In the data rows, zero lies at 4.5, halfway between 4 and 5.
Here are some points:
[5 5 5 5 3 5 4 4 4 6 4 6 4 4 6 4 3 5 6 5 3 5 5 4]
[6 5 3 4 5 5 4 4 4 4 6 3 4 5 5 5 3 3 3 4 6 6 5 6]
[6 6 4 4 4 6 5 3 5 7 5 5 7 4 4 5 6 5 5 6 4 4 4 4]
[9 0 7 4 0 7 4 2 5 9 5 9 9 4 1 7 8 7 9 4 1 4 2 3]
[6 2 4 6 5 2 4 7 7 5 5 4 3 4 6 6 5 6 4 2 3 2 8 4]
[3 7 3 5 6 4 4 5 3 1 4 3 2 4 4 4 2 4 2 5 5 6 6 4]
[4 3 6 5 5 5 7 5 5 5 5 5 4 4 5 4 4 5 5 4 5 6 4 6]
[8 4 5 7 2 4 1 5 6 7 5 4 5 3 5 5 5 5 4 3 3 1 6 3]
[5 3 4 7 5 2 3 5 5 7 4 4 5 5 6 3 6 6 5 6 2 3 6 2]
[5 6 7 5 5 5 7 3 5 5 3 7 6 5 4 2 4 5 7 7 5 6 2 5]
[7 4 3 4 3 4 4 4 5 8 4 6 6 4 4 5 6 4 8 4 4 3 5 3]
[5 4 2 4 4 4 3 4 6 6 4 2 6 5 3 4 5 4 4 3 4 3 5 5]
[7 4 3 5 3 4 2 4 5 7 5 5 5 5 4 7 6 6 7 4 3 4 7 3]
[5 5 3 5 3 1 1 6 6 4 4 1 1 5 6 2 3 4 3 1 3 2 5 4]
[7 3 5 4 1 8 6 2 3 9 4 8 9 4 1 7 8 6 8 5 4 3 4 3]
[9 2 4 5 0 5 2 5 7 9 4 5 8 4 3 6 9 6 7 3 0 0 7 3]
[5 2 7 6 3 6 6 4 5 6 3 7 6 4 2 3 6 6 6 5 3 5 3 5]
[5 2 3 3 3 5 4 5 4 7 4 3 6 4 4 5 8 6 6 4 4 3 6 3]
[4 4 3 4 4 3 2 5 6 5 2 2 3 5 5 4 6 6 4 4 3 1 6 3]
[4 4 5 4 5 5 4 5 5 2 6 4 4 4 4 3 4 4 2 4 6 5 3 5]
[5 4 3 5 4 1 5 5 6 6 4 4 5 4 4 7 5 5 6 4 4 4 7 3]
[0 5 5 4 8 4 8 4 4 0 6 5 2 4 5 5 2 3 4 5 8 9 2 7]
[2 5 4 3 7 4 4 6 4 0 4 3 1 5 5 3 3 4 1 6 6 6 5 5]
[3 5 7 2 4 8 8 2 3 5 4 6 7 5 3 3 4 4 6 6 5 5 0 6]
[3 4 6 3 5 6 9 2 3 5 6 6 7 4 5 6 4 4 8 7 6 8 3 5]
[6 4 5 5 4 6 6 3 4 6 7 7 6 4 4 4 4 3 6 5 6 6 3 6]
[0 8 4 3 9 4 6 3 2 0 5 1 1 5 6 2 1 2 0 6 8 8 3 7]
[3 5 6 3 7 5 8 4 4 2 6 4 4 5 5 4 3 4 4 4 7 6 2 6]
[6 2 4 6 2 2 2 7 7 6 5 3 4 4 5 6 7 6 6 2 2 4 9 4]
[6 2 6 5 3 5 6 5 4 8 4 8 8 5 4 6 7 6 9 7 2 5 6 3]
Then 10 other points, each followed by its number:
[5 4 3 5 5 5 3 5 4 4 6 3 4 4 5 4 5 5 2 3 4 4 4 5] 0
[5 3 6 6 4 6 7 5 4 8 4 8 7 5 5 2 6 6 8 8 3 4 3 3] 1
[3 6 5 2 6 8 7 1 3 4 4 5 8 5 1 5 5 4 4 7 7 6 0 6] 2
[3 4 4 4 4 3 5 5 5 5 5 3 3 4 5 8 5 5 5 2 4 5 6 5] 3
[6 2 2 3 3 5 2 6 5 7 5 3 4 5 5 7 7 5 5 4 3 3 7 4] 4
[5 1 5 5 2 4 5 4 5 9 5 6 8 4 4 7 7 7 8 4 3 4 6 3] 5
[4 3 7 5 4 7 6 3 4 6 4 6 6 4 5 4 6 5 6 6 5 3 2 5] 6
[6 0 5 5 2 3 5 6 6 9 3 7 7 4 4 6 8 7 9 4 2 1 7 2] 7
[4 5 7 5 6 8 7 4 1 1 6 6 6 3 3 4 4 3 3 6 7 7 1 5] 8
[3 5 5 4 6 3 6 4 4 5 2 5 4 5 4 3 2 5 4 6 6 4 5 4] 9
Which three of these numbered points are nearest to each point below, ignoring the 2 directions in which the first points spread most? Their numbers follow each, nearest first.
[4 4 4 6 4 1 4 9 7 3 3 2 2 5 5 5 5 5 4 2 3 2 7 3] > 7 5 3
[5 5 3 5 6 0 3 7 6 5 2 2 1 5 6 3 3 6 3 4 4 2 9 3] > 9 7 1
[7 1 5 5 1 4 3 5 6 9 5 5 6 5 4 8 8 6 8 3 1 3 6 4] > 3 5 4
[3 7 2 5 5 5 3 5 5 1 5 2 2 4 5 4 3 3 1 3 6 5 5 7] > 0 2 8
[5 3 6 6 4 5 5 4 4 8 4 7 7 5 6 4 7 6 7 7 3 3 5 3] > 1 6 7
[5 5 2 5 5 0 3 6 7 4 5 2 2 4 6 7 3 5 4 2 5 4 9 4] > 3 5 7
[2 5 6 4 5 5 6 4 5 1 3 4 2 5 6 3 3 4 2 4 6 4 2 6] > 6 0 7
[6 2 5 4 0 6 6 2 5 9 3 7 9 4 6 4 9 8 9 6 1 0 3 3] > 6 1 7
[2 5 5 4 6 4 7 6 5 1 3 4 3 4 5 5 4 5 5 5 6 5 4 4] > 7 5 6
[4 4 4 1 5 7 6 3 3 4 6 5 6 5 4 6 6 4 5 6 6 6 3 5] > 4 0 2
[4 3 7 5 4 6 7 4 4 6 6 7 7 5 4 6 6 5 8 6 4 7 4 5] > 5 3 7
[2 6 5 6 7 4 7 5 4 0 6 4 2 5 6 4 2 2 4 5 6 9 5 6] > 5 3 7
[6 3 4 2 4 8 4 3 4 7 4 5 7 4 4 6 9 5 6 5 4 4 5 4] > 4 0 2
[5 5 4 7 5 3 3 7 4 0 5 3 1 3 5 4 3 3 1 3 5 5 6 5] > 8 0 6
[3 6 7 4 5 9 9 3 1 2 5 8 7 4 2 5 4 3 5 8 7 8 0 6] > 8 0 6
[3 7 5 2 6 9 6 1 2 3 5 5 7 4 2 6 5 4 5 7 7 7 1 6] > 2 0 4
[3 5 6 3 6 8 6 2 3 2 6 5 6 4 4 4 4 4 2 6 7 7 1 6] > 0 8 2
[3 5 4 4 5 5 3 5 4 1 6 2 2 4 4 3 4 3 0 3 5 6 5 7] > 0 8 4
[5 5 5 3 4 7 6 2 4 5 4 5 7 4 2 6 6 4 6 6 5 5 3 4] > 2 0 4
[4 7 2 5 7 2 2 5 7 1 5 1 0 4 6 3 2 4 0 2 5 4 6 6] > 0 6 2
[2 8 4 6 8 2 5 6 5 0 4 3 0 5 7 1 0 2 2 4 6 6 4 7] > 1 6 9
[4 3 7 7 4 3 6 6 6 6 3 6 6 5 3 5 6 6 7 5 3 3 5 4] > 7 9 5
[6 5 2 6 3 4 1 4 8 4 5 1 2 5 5 5 5 5 2 2 3 3 7 5] > 0 2 4
